The same turns and mirrors carry the whole set onto itself and the rows of a family onto each other. Which other rows belong to the same family as each row named below? List them in the order they appear above.
These 32 rows form 8 families of 4 rows each.
nosu: [ 1 20 -1 19 -3  2 -7 -7  0 10  3 10]
vibus: [ 12   1 -19  22  -3  -8  15  -6   8  11  13   4]
Bes: [ -5  11 -24  -3   2  -9   4  11  12  -8  -6 -26]
rar: [  7   5 -23  15  -5 -12  16  -8  -3   2  21   0]
Mafem: [ -7  23 -13  -2  -4   3   5   4  12 -16 -18  -7]
tok: [ 13   5 -20  17  -5 -16   8   4 -10   8  16   0]
nuz: [ -7  10 -12   2   6   7  -7   2   8  -7 -21  -9]
zufus: [  6  24  -3  19 -10  -7   1  -2  -4   5   3  15]
Guk: [ -3  25 -15   3   3   0  -3  -2   6 -11 -22 -15]
rus: [ 14  11 -10  21 -11 -17  12   3  -4  10  11   6]
Vemid: [ 10   2 -11  22  -5 -13   8   0   1  16  16  -2]
maluz: [ -2  17 -17   2   3   0  10   8  -1 -13 -25 -13]
tivi: [  9  15  -1  12   6  -6  -8  -2 -11  12   2   7]
Bip: [  4  24  -8  13  -2   0  -7  -3 -11   3   1  14]
foz: [-16  15 -15  10   3  -5   1   4   8  -1 -27  -6]
Giv: [ -4   0 -29  10   0 -12   6   3  13  -8   4 -25]
zure: [  4  13 -20   6   0 -13  11  15  16  -3  -9 -26]
pefas: [  2   4 -24   1  -6 -12  20  11  13  -9  -5 -20]
mel: [  2  -3 -27   5  -2 -11  11  10  21 -10  -1 -12]
Tigeg: [  9  13 -13  18   2 -17  -2  -4  -7   8  20  -3]
kuvaz: [ 0 22 -5  0  5 -7  3 -5 -1 11 -2 17]
Zigid: [  5  15  -7  19  -8  -4   6 -10 -13  11   3  11]
vur: [  4  14 -20   6   0 -22  14  -3   2  11  19   4]
Ralu: [-13   6 -29  16  -2 -20  12   5  11  -1  -6 -19]
maza: [  6  11 -12  22  -9 -10  11  -9 -12  10  10   6]
gagu: [ 4 15 -5  6  0  7  3 -9 -8  4 -4 17]
Ven: [  3  17  -8  18   0   7   1 -12   7   6  -1  17]
bamo: [  6   6 -28   7   1 -15  12   6   7  -5  -7 -28]
Putid: [ -3  26 -13   4   0  -3   0   9  17  -8 -17 -18]
tudut: [ -6  15 -18  -5   3  -3  -2  10  11  -8 -13 -21]
karon: [ -2  15 -30   9  -1 -11  17   5   2 -16  -7 -23]
Kedeg: [ -7  14 -16   1   0   3  -3   4  19 -15 -15   0]

The rest of the family of Tigeg: maluz, tivi, karon
The rest of the family of zufus: rus, zure, Putid
The rest of the family of gagu: rar, nuz, Giv
The rest of the family of maza: Bes, Zigid, tudut
The rest of the family of Vemid: nosu, Mafem, pefas

The same turns and mirrors carry the whole set onto itself and the rows of a family onto each other. Which other rows belong to the same family as each row named below? List them in the order they appear above.
These 15 rows form 3 families of 5 rows each.
Seb: [ 13  12   1  12   5   4  -1  13   2  -7 -13  15   0  -3  -8   1   9  -2
   2  -8 -12 -11 -12]
Zela: [  7  -1   5  -8  -1  10  -2   1  -9  -6  12 -21  -5  -1   4  -1  12   2
  26  -8   9 -11   2]
dazur: [ -9   8   0   9   3   3  -4  10 -24  14 -13   8   6  -5  -3  13 -10 -15
  -4  11  -6   4  -4]
pag: [ -9   0  -2  14   0   7  -3  -7 -10  21   4  10   1  -3 -12  21   3 -14
  -1  15  -4  -3   5]
Gisu: [  3   5  -4  -3   4   9 -10  -7   0 -10  -3 -11   5   6  12  -6   4  -7
  12 -24   2 -22  -4]
Tis: [-17 -12   8  -3   1 -10  -2 -15   5  20  13  11  -4   6 -14   0  -2  -2
  -4   6  12   4   4]
Vobed: [ -5  -5   7 -19 -10  -6   0  -2  -3   0  26   1  -4  10   1 -16   9   0
  11   5  16   2   3]
lor: [-14  -3  -2   4  10 -12 -12 -11  22   7  -5   5   2  12  -7 -12   0   3
 -10  -3   5   3  -3]
pitu: [-26 -10   7   0   7  -6   0 -10  -5  13  -7   2   7   4  -7  -2 -17  -5
 -10   6   5  14  -7]
rebos: [-10  -3   6 -18   1  -8   6  -4  -4  -7   7   3   2  14   3 -23  -6  -5
   7   8   6  22  -3]
bazib: [ -3  10  -9 -10  -7  -6 -13   1   4 -14  14  12   4  17  12 -21  10  -7
   3   0   3   3  -2]
bosi: [  5   4   0 -17   6   5   3  -2 -14  -7  -2 -19   0  10  14 -14  -5 -10
  25  -6   3   1   5]
Tonet: [ 12   6   5  13   6  11  -1   9 -11   1   1  -1  -9 -10 -11  18  13  -2
  19   2  -7  -4  -1]
novop: [-10   9 -13  13  -4   7  -4  -1   1  14  -9   4  17   4   0   2   4 -14
 -14  12  -6 -13  -4]
zor: [ 13  10   6   2  15   2  -2  14 -18   0 -18  -3  -9  -4  -1   5  -6  -6
  19  -9  -7   0  -1]

The rest of the family of Zela: pag, Tis, Vobed, Tonet
The rest of the family of Gisu: Seb, lor, bazib, novop

The same turns and mirrors carry the whole set onto itself and the rows of a family onto each other. Which other rows belong to the same family as each row named below? List them in the order they appear above.
These 30 rows form 5 families of 6 rows each.
zap: [  0  -4  -2  20 -26  -7  11  -1  10 -13 -10   2   4   6]
Roleb: [ -3   5  -3  -5 -13  -2   7   2 -19 -14   5 -12  -4  -7]
lagud: [ 11 -21 -12  10  -7 -14  -5  -7  10  -7 -18   1   3   5]
kidos: [  6  -5 -13 -10  11 -15  -8   1 -12  -4   7 -14  -4  -1]
fovo: [  3   1   2 -11 -10   7   5  -7  -5 -14   9 -14  -4 -14]
rupo: [  4   3  -6  12 -25   2  10  -4  19 -10  -3   5   6   5]
pavid: [ 13 -21 -12  10   0 -16  -3  -4   7  -2 -14   7  11   3]
kemeb: [ -2 -18  -7  15  -9 -11  11   4  25   6  -1  12  -3   5]
nuze: [-12   5  -6  -3   4 -21  14  15  -5  -2  16 -11  -3  -3]
Pev: [ 14 -17  -6   6 -11 -11  -4  -5  19   2 -14  10  -1   5]
saro: [ -5   3   3 -10  -2 -10  12  14   1   5  19 -11  -9 -12]
Ger: [  5   2   3 -10 -11   5   2   3 -10  -4  13 -13 -11 -11]
denon: [  8  -9  -9  -8  12 -14  -5   6  -6   0  10 -20   0  -6]
tomi: [  6  -5  -1  17 -24   0   7  -2  17  -4  -5  11  -2   7]
kefa: [ -6 -20  -9  16  -3  -8  13   3  20   3  -1  14   7   0]
Ket: [  4  -3  -2  20 -18   3   5  -3  13  -8  -2  13  10   7]
fepo: [ 10  -2  -2 -15   8 -10  -7   6  -1   4  14 -14  -9  -6]
pifu: [ 13 -15 -14  -2  -8  -9  -4  -9  20  -2 -15   5   6   0]
Deza: [ -4   3  -5 -10  -6   6   1  -1 -13 -11  12 -11  -9  -7]
fopa: [-10   7   4  -9   0 -13  17   9   9  -3  18 -11  -2 -12]
dide: [ -6 -15 -17  11  -4  -9  14   3  29   4   4   6   3   4]
kado: [-14   5  -2 -14   0 -13  13  12  -2  -1  13  -8  -6 -11]
talev: [ -9   4  -1   0  -1 -15  16  18  -2  -1  18 -17   1  -7]
nuniz: [ -6 -13  -9  23  -3 -16  17   8  14   1   3   9   9   6]
mukur: [  5   2   1  -6 -13   0   3   3 -16 -11   4 -19   0 -11]
likas: [ -6 -16 -12  20  -3 -20  12   7  21   0   0   2   2   9]
Fod: [ 12 -13  -5   6  -6 -13  -4  -5  16  -1 -16  13  12   1]
toliz: [  4   6  -7 -15  11 -13  -9   4  -3  -2  11 -12  -5  -1]
fefe: [  6  -3  -1  19 -23  -4   9  -2   2 -12  -9   8  11   4]
lan: [  9  -4  -6 -13  15 -11  -7  -2   6  -3  15 -15  -3  -5]

The rest of the family of Fod: kefa, Ket, Deza, kado, toliz
The rest of the family of fopa: fovo, rupo, pifu, dide, lan
The rest of the family of Ger: kemeb, Pev, saro, tomi, fepo

The same turns and mirrors carry the whole set onto itself and the rows of a family onto each other. Which other rows belong to the same family as each row named below? List them in the order they appear above.
These 16 rows form 4 families of 4 rows each.
Tol: [  0   3   6   8  -9 -15 -12 -16 -17   9   9  -4  19 -14 -24   0  -9  19]
moval: [  6   3   7   3 -10 -17  -6 -20 -14  12   9   1  14 -15 -18  -3 -17  12]
nev: [  3   3  -7  18 -15  24  -4  10 -23  14 -11   7  13 -10 -11 -12  13   3]
vog: [  9   3  -3  15  -1  14 -14  -2 -24  18 -11  10  19 -10 -10 -14  23   8]
nuras: [ 11   2  -3  18 -12  13  -2   6 -30  17  -1  14  25  -4 -11  -9  16  12]
Deg: [  9  19 -15  19   0   8  -6 -17 -19  -3   1 -18  10  -1  -3 -17 -13  -4]
zaba: [ 11  -1  -7  15   0   1   7   4  12  13  10 -11  20   5   0  -1  14  -4]
Zapoz: [ -3  19  -7   7  -6  12  -3 -19 -19  -4   2 -16  12  -3   2 -27  -7   2]
Bot: [  7  -8 -17  11  -9  -2  16   1   1  11  15  -9  13  -1   2   4  12  -7]
geba: [  0  -9 -10  15  -3  -3  17  -3  12  13  -2  -1  18  -2   1  -2  13   2]
zukun: [  5  -6 -17  10  -5  -1  11   1   7  16  -1   0  17  -1   8   4  11  -5]
loled: [ -4   1   6   8  -3 -13   5 -14 -16  17   6  -8   3 -14 -17   0 -13  21]
povo: [  2  -9  16  -2  -5 -12   3 -18 -18  10   7  -1  12 -14 -16  -4  -8  13]
vabeg: [ 12  22  -1  11 -11   0   0 -18 -18  -4   3 -25  17  -4   7 -14  -7  -2]
pomu: [ 10   1 -10  13 -15  22  -7   1 -17  20  -9  12  14 -13 -11  -7  18   6]
lirod: [ 13  20  -6   7  -9   7  -6 -24 -20  -1  -3 -21  15   0   0 -13 -13  -2]

The rest of the family of zukun: moval, pomu, lirod
The rest of the family of Zapoz: nuras, zaba, loled
The rest of the family of Tol: nev, geba, vabeg
The rest of the family of povo: vog, Deg, Bot

The same turns and mirrors carry the whole set onto itself and the rows of a family onto each other. Which other rows belong to the same family as each row named below? List them in the order they appear above.
These 32 rows form 4 families of 8 rows each.
gumin: [-10  18   3  -4  20  10  17   3]
Pire: [-13  16  19  -3  14   6   6   7]
Tiped: [ 6 -4 -3 12 -7 -3 -8 -3]
roku: [10  9 -4 18 -5  5 -5 -8]
diri: [  6  22 -11   6  -5   9   9  -7]
sifu: [ -4  -5  15   9   4  -3 -10   4]
Movu: [-12  -3  16  -3   7  -5  -3   9]
gon: [  1  22 -21   2   1   7   4  -1]
tal: [  2  -2 -15   9  -2  -4 -11   2]
Pefep: [-15  22  -4 -11  13   5   8  10]
zad: [ -6  -7  -5   3   4  -7 -13   8]
lanap: [  6  17 -14  11   7  12  11  -8]
Sir: [ -2 -13   5  10  11  -3  -5   3]
tikug: [-16  10  15  -9  11   1   7   9]
Ralo: [-9 27 10 -2 11 12 12  3]
Did: [-14  -3   3  -5  11  -6  -7  13]
Rala: [  5  10 -21   8  -3   2  -5  -2]
sirev: [-11   2  21   1  11   0  -3   8]
bibi: [ 0 29 -1  5  4 14 12 -4]
Bala: [  5  -3   5  16  -2   0 -11  -3]
gav: [-12  23   7  -9   9   7  15   5]
suk: [-14   6  11  -4  22   4  10   8]
talu: [  9   9 -11  12  -9   3   0  -8]
rori: [ 10   4 -13  16   3   6   2  -9]
pone: [ 8 22 -7 13 -3 11  5 -8]
pibi: [-3 -9  9  6 -1 -7 -9  3]
nuv: [-2 23 -7  3 14 14 17 -3]
nafir: [ 6 -8 -5 16  5  0 -5 -4]
Nufod: [-11  -7  12   1  19  -1   0   7]
pom: [ -7  26 -14  -5   8   8   9   4]
feki: [-18   9   2 -10  14  -1   1  14]
zar: [-3 28 -4 -3  3 11 15 -2]

The rest of the family of gon: tal, Pefep, zad, Did, Rala, pom, feki
The rest of the family of talu: Tiped, diri, Movu, tikug, gav, pibi, zar
The rest of the family of pone: Pire, roku, sifu, Ralo, sirev, bibi, Bala

The same turns and mirrors carry the whole set onto itself and the rows of a family onto each other. Which other rows belong to the same family as each row named below? List them in the order they appear above.
These 30 rows form 5 families of 6 rows each.
fupe: [  0  -6 -11  -8  12   6 -18   7  24  -3   5  -2   1 -27 -15   4   0  10
   2 -12]
tud: [-13   6  -3 -10  -5   7  -8  -3  10  -7   1   6   3 -12  13 -11 -23  -4
   6  -4]
kegal: [  0  -5 -16  -3  11  -4   1  11  21  -6   6 -17   0 -24 -20   0  17  14
  11  -8]
las: [ 13   1  -6   1  -6  14 -20  -3  24  -6 -10   0  13 -10  -8   9  10   0
   3 -13]
Sidep: [-14  -7  -1  -7   3  11 -13  -3  16   0  -4  -9  -1 -20   9 -24  -9  12
   0  -9]
lona: [ 10 -16   2  -5   1   5 -17  18  -5 -20   2 -10  11 -22 -18   5  -8   1
  16   6]
pes: [ -9   8   8 -17   3  16  -8 -10  13  -3  -7   4   3  -9   8  -2 -10 -11
  13   6]
feno: [ -7  -7   5  -9   4  11  -3   8   3  -7  -6 -22  -3 -20   1 -30 -11  14
  19  -4]
musok: [ 17 -11  11   2  -6  12   9  -4   3 -28  -7   1  -4 -14   6  -9 -11   2
  19  -1]
vasu: [  8 -12 -10   4  -8   3 -22  -9   9   3   1  -7   9 -11  -1  10  15  -6
   0  -6]
pofi: [ -1  -7 -13   6  -1   0  25  -6  -1 -30   3 -13   9 -15   2 -11  -2  -2
   3   5]
pumez: [ 11 -17  -9  -7   1  -5  13   9  -7 -24  -4 -11  17 -19 -11   3 -15  -5
  15  -2]
Suz: [ -3 -13 -14   3  -5 -14  13   8  -1 -13  -2  13  10 -12  -4   4  14   0
  13  -6]
sezi: [ 18 -20  -1  -4  -8  -1  -1  -5  16 -15 -11  11   7 -17   2  10  -8  -1
   6 -12]
Litob: [  1   8  10 -15   3   9  13  -3   7 -12  -9 -20   1  -8  -1  -9  -2  -6
  32  12]
rem: [  9  -7  -3 -10  13   8  -9  19  12  -9   3 -15  -2 -27 -22  -1  -3  12
  22  -8]
Tuke: [-10  -5  -5   5  -4   7   2  -4  -1 -18   2  23   3 -13   9  -7  -1  -2
   2  -1]
safo: [-12   3 -13   1   0   0  14   0  12  -4 -10 -23   9  -1  -1 -19   6  -8
  -2  10]
tena: [  7 -16  -8   1  -5  -1 -19  -3  21 -13   1  -2  11 -21  -6  13   6   3
  -9  -1]
vano: [ 11  -2  11  -5  -3  13   5   7  10  -7 -20 -21  -2  -2  -2 -20  -7  -5
  21   8]
bav: [  2   4   8  -8  -8   3  11   8   4 -15  -4 -13  -5  -9   6 -18 -12   3
  35   0]
meneb: [-17  11  -8  -9   3   1  14 -14  17  -6  -3 -12   7  -6   5  -5  12  -7
   9  10]
Futi: [-16  -5  -7  -2   2   0   6   1  13  -3  -3 -22  -3 -17   4 -28   9  17
   8  -5]
kig: [  5 -14  -8   6  -6 -11   2  13   7 -17   2 -12   5 -15 -15   4  26   9
  16   5]
Ged: [  6 -10 -12   6  -5  -4  -3   4  -7  -3   3 -24  10  -9 -11   2  24  -3
  19   2]
pape: [ 18 -14   0  -3  -3  11 -21   4  -8  -5  -1 -20  10 -15 -11   5  -5  -9
  18   0]
kiti: [-11   2   2  -3  -2  13 -13   4  11   5 -14   8   2  -1   5 -15  -5 -10
   2   3]
Vor: [ 16   2  -6  -6   2  17 -11  12   2 -17  -6 -23  20 -14 -22   2  -7  -5
  17  -3]
Kor: [-11   6 -13  -1  -8  -8  19  -9  20 -12   1 -16   3  -8  12 -14   1   2
   7  -2]
vosup: [ -1   7 -17   5  -2   2   0  13   4  -9  -2 -10  16  -6 -19   1  27   1
  17  -4]

The rest of the family of kiti: las, safo, vano, Vor, vosup
The rest of the family of rem: fupe, kegal, Sidep, feno, Futi
The rest of the family of meneb: pes, vasu, Litob, Ged, pape

